A =
[[-190 -627 -732   53 -189  546  351]
 [-190   61  219  364 -513 -243  -18]
 [-698 -399  552  364 -787 -239  663]
 [-190 -264  219  364 -513 -277  130]
 [ 583  495  219  167 -636 -810 -289]
 [ 691   61 -796 -600 -320  781  130]
 [-318 -374  219  364  138  -86 -325]
 [ -61   61  219  364 -513  -86  130]
 [-190 -156  219  364 -513  -86  130]
 [ 237   61 -401   74  126  -86 -257]
 [-190   61  219  364  -23  -86  130]
 [-190   61  219  364 -457  -86  -28]
 [ 423   61 -484 -793 -513  -83  614]
 [-190   61  429  364 -513 -555  130]
 [-405   61  237  153 -513  -86  307]]
Counting starts at 1.
The entry directly below the smallest entry: 781
The entry just right of 583 -> 495
The entry in row 3 and column 2 -> -399
The entry just left of -796: 61
What is the entry in row 1 and column 3? -732
What is the entry at row 1, column 1? -190
What is the bottom-left entry? -405
What is the bottom-right entry? 307
What is the entry directly above -243? 546
The entry directly above -636 -> -513
The entry directly below -401: 219
The entry directly above the centre entry: 364
The entry just right of the largest entry: 130
What is the entry at row 2, column 1? -190
The entry just right of the smallest entry: -289
What is the entry in the top-right corner? 351
The entry directly below the largest entry -> -86
What is the bottom entry of the column that holds the smallest entry? -86
What is the entry just right of -264? 219
What is the entry directly below -636? -320
What is the entry at row 3, column 1? -698
What is the entry at row 3, column 3? 552
The entry directly above the smallest entry: -277
What is the entry at row 2, column 2? 61
What is the entry just left of the centre entry? 219
The entry at row 2, column 3 is 219
The entry directly above -600: 167
The entry just right of -793 -> -513
What is the entry directly above the largest entry? -810
The centre entry -> 364

W =
 -16   -53  -165   -33    64   -27   -76  -135    56   -12   -36   -20    -8
-162   -50    75    80   -18   -45   -12   244  -127   -66   -77   -15    32
 -29   -37   -88   -23     1   -38   -45  -105    16   -14   -33   -19   -26
 -54   -33    31   -20   -67   -24   -18    88   -88   -83   -46   -43   -26
 -34   -34   -41   -32   -26   -34   -36   -48   -25   -26   -34   -28   -35
 -35   -32   -14   -36   -48   -28   -29     1   -51   -46   -33   -44   -34
  26  -135  -306   -97   244   -48  -124  -101    70   -34   -57   -26    13
 -68   -34    43    -9   -65   -28   -15   114   -95   -88   -54   -41   -20
 -37   -33    -5   -38   -54   -25   -26    19   -61   -56   -35   -43   -35
   4   -81  -226   -55   133   -29  -106  -127    69   -19   -44   -22     5
 -35   -32   -10   -36   -50   -27   -27     7   -55   -50   -32   -43   -34
  86  -393  -511  -237   637  -176   -43     1     6  -111  -103   -40   -36
 -30   -36   -82   -23    -1   -39   -43   -98    11   -16   -34   -20   -27
 -38   -33    -2   -38   -54   -27   -25    24   -63   -58   -34   -45   -34
 -47   -32    20   -31   -64   -22   -20    63   -78   -73   -41   -46   -31
Report the last entry, reading row by row.
Answer: -31
The entry just right of -63 is -58
Report the 2nd entry on the main diagonal.
Answer: -50
Report the largest entry in the last row.
Answer: 63
Report the first entry, reading row by row.
Answer: -16
Report the bottom-left entry.
Answer: -47
Report the top entry of the column that holds the smallest entry.
Answer: -165
The entry directly below 637 -> -1
The bottom entry of the column that holds the smallest entry is 20
The entry in the top-right corner -> -8
The second entry in reading order is -53
Report the 3rd entry on the diagonal from the top-right corner.
Answer: -33
The 3rd smallest entry: -306
The smallest entry in the last row -> -78
The third entry on the main diagonal is -88
The entry directly above the smallest entry: -10
The entry just left of the smallest entry -> -393
Report the entry just right of the largest entry.
Answer: -176
The bottom entry of the column that holds the largest entry -> -64
The entry just left of the centre entry -> -28
The entry directly below 86 -> -30
The entry directly below the centre entry -> -26
The entry just left of the largest entry is -237
Report the last entry of the largest entry's row.
Answer: -36
The third-last entry, reading row by row -> -41
Report the second entry from the end, reading row by row.
Answer: -46
The fifth entry, reading row by row -> 64
The first entry of the smallest entry's row is 86
Report the entry just left of -98.
Answer: -43
Report the entry just right of the centre entry.
Answer: 114
